A single turn carries every row of the set below to another of its rows. Some are shown first; where does it send the rows asked next?
Nakuz: [-14, 3, 5, -6, 4, -1, 9, -3, 5, 9, 12, -4, 0, 8, 0, 10, 9, 2, 0, -8, 3, 1, 12, 7, -13, -24, 6, 11, 0, 6, -5, 14, 4]
Safi: [-15, 2, -3, -8, -9, -20, -2, 0, 2, 7, -4, 6, -2, -4, -4, 15, 8, -8, -3, 7, 3, 12, 5, -8, -2, -11, 8, 10, -6, -2, -10, 7, -1]
larun: [-12, -19, 7, 2, 5, -1, 5, 8, 10, 1, -7, 7, 6, 0, -1, 13, 8, -12, -3, -7, 0, 8, 15, -5, -14, -11, 4, 3, 5, 3, 0, 10, 6]
bokun: [-14, -5, 11, -6, -6, -6, 8, 1, 8, -2, -9, 2, -3, -5, 1, 0, 4, -5, 6, -4, -10, 14, 15, -3, 0, -2, 1, 3, -8, -3, -9, -4, 7]
zifo: [-2, 1, 5, -2, -7, -6, 0, 5, 9, -9, -4, -5, 0, -5, 3, 16, 0, -4, -2, 3, -12, 10, 5, -1, -4, 3, 0, 0, -2, 5, -5, 17, 7]
seke: [-10, 11, -1, -7, 2, 7, -1, -6, 6, -6, 3, 1, 6, 3, 2, 8, 2, -14, -15, 3, 7, 4, 9, -5, -8, 10, 5, 1, -7, -1, 4, 15, -1]
vake: [-2, -2, 11, -5, 4, -9, 17, 9, 4, 3, -6, 8, 0, 6, -4, 8, 10, 12, 10, -3, -4, 6, 3, 7, -4, -1, 5, -2, -9, 5, -7, -3, -3]
gomi: [-1, 4, 1, 0, -7, 3, 10, 13, 1, -4, -2, -5, -1, -5, 0, 17, 3, 7, -4, 1, -9, 6, -2, 0, 1, -2, 9, -4, 1, 7, -9, 11, -3]
dupef: [-3, 8, -2, 0, -3, -5, 3, -9, 4, -2, 6, 8, 2, -3, 0, 15, -8, -13, -6, -4, 4, 9, 10, 14, -7, -18, 0, 12, -10, 6, -3, 7, -4]
vepu: [-7, -9, 3, 1, -3, -6, 16, -4, 3, 2, 5, 2, 2, -4, -1, 8, 0, -12, -14, -13, 5, -5, 20, 8, -6, -12, 1, 9, -1, 4, -3, 6, -7]
Dap: [-32, -1, -2, -2, -1, 11, 2, -1, 0, 5, 3, 3, 1, 7, -2, 16, 1, 3, 0, -1, 11, -4, 8, -3, -11, 10, -8, 4, -2, 4, -3, 0, 0]
zude: [-8, 1, 1, -4, -12, -18, 2, 7, 1, 7, -4, 7, 5, 7, -6, 18, 9, -1, -2, 8, 9, 10, -4, 0, 3, -15, 5, 0, -9, 5, -7, 3, -6]
Poti: [-5, 1, 6, -3, -2, -1, 8, -3, -1, -2, -7, 8, -3, 1, -2, 4, 0, -6, 6, -5, -10, 17, -8, 0, -8, 3, 14, 1, -7, 4, -14, 1, -2]
zev: [-15, -5, 1, 1, -3, 17, 2, -6, -3, -3, 2, 0, 13, 7, 0, 16, 10, 5, 11, 3, 1, -1, 9, -6, -7, 10, 4, 0, -4, 5, -14, -1, -1]
rugen: [-3, -13, 11, 6, 6, -1, 6, 6, 12, -1, 0, 14, 4, 4, -8, 12, 0, -3, -4, -1, -6, 5, 5, 0, -3, -11, 12, -10, 2, 5, 4, 11, -4]
Sut: [-11, 2, 11, -1, -4, 1, 2, -4, 5, 2, 16, -3, 4, 5, -2, 2, -1, 3, -4, -6, 1, 3, 13, 3, 3, -28, 6, 0, -5, 2, -2, 9, -2]
Fos: [-6, -6, 12, 0, -5, -2, 3, 5, 3, 1, -15, 4, 3, 4, -2, 2, 3, 7, 0, -4, 12, 18, 4, 1, -5, 4, 0, 11, -2, 3, -8, -5, 1]
Kuput: [-10, 14, -2, -9, 0, 8, 13, 6, 8, -4, 9, 0, 6, 5, 1, 11, 6, -7, -8, 7, -1, -3, 10, 2, 3, -2, 6, -12, -13, 3, 4, 8, -3]
viput: [-18, 0, 5, -7, 3, 9, 5, -11, -3, -1, -2, 0, 7, 7, 2, 21, 9, 10, 7, 5, -4, -2, 15, -7, -9, 9, 1, 8, -9, 0, -5, 1, 0]
ragi: [-9, -3, 6, -5, -7, -18, 2, -3, 4, 5, -7, 10, -5, 1, -7, 15, 11, -7, -6, -3, 0, 1, 0, -2, 3, -7, 13, -10, -1, -2, -8, 12, -9]
Bod: [-27, 3, 1, -1, -3, 12, 2, -5, -2, -1, 9, 7, 1, 8, -4, 15, -6, 0, 0, 0, -1, -4, -2, -2, -2, 7, -1, -10, -9, 4, -2, 1, -7]
fiban: [-3, 6, -6, -2, 1, 10, 3, 8, 4, -4, 6, 0, 16, 9, 0, 10, 9, -8, -5, 2, 18, 1, 4, 0, -9, 6, 3, -5, -7, 7, -2, 9, -3]
Mam: [1, 5, -4, 2, 0, -5, 3, 0, 1, 0, 8, 8, 8, -4, -2, 14, -4, -5, -3, -6, 14, 6, 12, 12, -8, -18, -2, 13, -7, 7, -6, 3, -7]
lig: [-13, -4, -5, -6, 9, 0, -2, -12, 0, 7, -3, 17, 12, 1, -7, 4, 5, 0, 8, 0, -2, -5, -6, 2, -15, -10, 4, -4, -11, 7, -2, 3, -3]
Fere: [5, -3, 5, 0, -3, -7, 1, 15, 3, -6, -3, -5, 9, -1, 0, 19, 6, 9, 1, -1, 1, 5, 5, -2, -7, 2, -4, 0, -2, 5, -5, 12, 1]
fogef: [-9, -4, 8, 0, -4, 4, 1, -5, -2, 2, 13, -5, 9, 11, 0, 6, 3, -7, -1, -13, 6, 6, 3, 2, -12, -24, 7, 3, -3, 7, -8, 13, 0]
sipi: [-25, 0, -1, -2, 0, 8, 4, 4, -1, 2, 8, 5, 6, 12, -2, 20, 2, 4, 9, -1, 6, -7, 3, 1, -9, 5, -9, -8, -11, 7, -2, -1, -2]
zafo: [-14, 2, 9, -5, -2, -6, 16, -16, 1, -1, 7, 12, 8, -4, -4, 9, 9, -9, 5, -3, 3, -6, 4, 2, 9, -8, 4, -9, -11, 5, 0, -5, -6]
dosu: [-9, 1, 10, 1, 2, 0, -2, -11, 9, 5, 12, 0, 1, 8, -5, 2, -1, 3, -8, -5, 8, 5, 8, 6, -7, -15, 8, 11, 5, 5, -2, 17, 0]
gogo: [-14, 8, -5, -11, 4, 6, 10, 9, 5, 0, 4, -4, 8, 0, 4, 11, 13, -4, -8, 3, 10, -3, 23, -5, -7, 1, -1, 3, -8, -2, 2, 5, 1]
debu: [-20, -7, 1, -7, 4, 4, 8, -6, 1, 13, -11, 12, 8, 4, -6, 3, 8, 11, -4, 1, 7, -8, 1, 5, -6, -12, 0, 3, -6, 6, 5, -4, -5]
konas: [-17, 0, 11, -3, -4, 13, 2, -17, 2, -4, -6, 2, 4, 13, 0, 17, 3, 6, -1, 7, -4, 0, 8, 0, -2, 12, 2, 1, -5, 4, -1, 5, -1]
kegem: [-17, 1, 5, 0, -8, 15, 4, -7, 4, -5, 2, 1, 9, 11, 0, 16, 5, 6, 10, 12, -5, 1, 9, 1, 4, 4, 0, -5, -9, 8, -7, -2, 1]
lavaf: [-12, 2, 3, -3, -3, -1, 12, -12, -6, 2, 1, 10, 14, 3, -2, 14, 10, -9, 5, -3, 21, 3, -6, 4, -4, -6, 1, 4, -9, 13, -4, -7, -3]
firur: [-16, 7, 5, -3, -1, -4, 4, -24, 2, 0, 4, 13, 5, -8, -4, 6, 2, -10, -2, 2, 13, 6, 2, -1, 3, 0, 5, 10, -5, 4, -1, -3, -2]
Dinud: [-13, 2, 1, -2, 7, 3, 3, 3, 8, 2, -4, 13, -4, -5, -2, 18, -2, -4, -6, 5, -7, 18, 7, -3, -8, -17, 13, 10, -1, 2, 2, 8, 2]
foz: [-26, -6, -6, -6, -2, 9, 4, -11, 2, 8, -4, 10, 6, -7, -3, -3, 4, -7, 1, 1, -7, -3, 2, -1, -4, -14, 7, -3, -8, 4, -4, -3, 0]
duzes: [-31, 4, 1, -4, 0, 6, -3, -8, 5, 0, 8, 7, -2, 3, -3, 14, -5, 0, 2, 3, -1, -4, 11, -4, -5, 10, -7, -2, -8, 0, 0, 3, 1]
Gep: [-20, -1, 5, -7, 2, -8, 17, -13, 5, 5, 1, 9, 5, -5, -2, 9, 17, -7, 5, -3, 15, -6, 14, 4, -1, -3, -2, 8, -2, 7, -3, -4, 3]
gaf: [-14, -10, 2, -3, -12, -15, 1, 6, 5, 7, -10, 5, 1, 1, -4, 13, 18, -8, -3, -4, 13, 3, 9, -2, -1, -8, 4, -3, 4, 1, -13, 7, -2]
Sevos: [-21, -8, 1, -4, -2, 2, -8, -12, 8, 5, -11, 12, 12, 1, -4, -3, 2, -3, 2, 3, 8, 1, 6, 4, -6, -10, -7, 2, -8, 6, 3, -1, 5]
ruz: [-8, -5, 3, 3, 1, 6, 4, 17, 2, 1, -4, 9, 9, 2, -2, 18, 1, 2, -2, 1, 7, 17, 5, -1, -5, -24, 6, 3, -4, 5, 1, -1, -2]
matip: [-3, -6, 0, 5, -3, -4, 19, -1, 6, 2, 9, 5, 2, -1, -4, 8, 0, -11, -10, -8, 1, -7, 12, 14, -2, -13, 6, 1, -1, 10, -5, 6, -9]
mibog: [-8, -1, 5, -4, -9, 1, 6, 12, 1, -4, -11, -10, -1, -7, 5, 17, 4, 5, -11, -2, -2, 9, 9, -4, -3, -1, 0, 8, 2, 2, -5, 9, 3]

Gep moves to firur
Poti moves to vake
And these:
larun moves to Dinud
matip moves to Mam
viput moves to konas
dosu moves to Sut
Safi moves to ragi
lig moves to debu
gomi moves to Fere
Dap moves to duzes
fiban moves to gogo

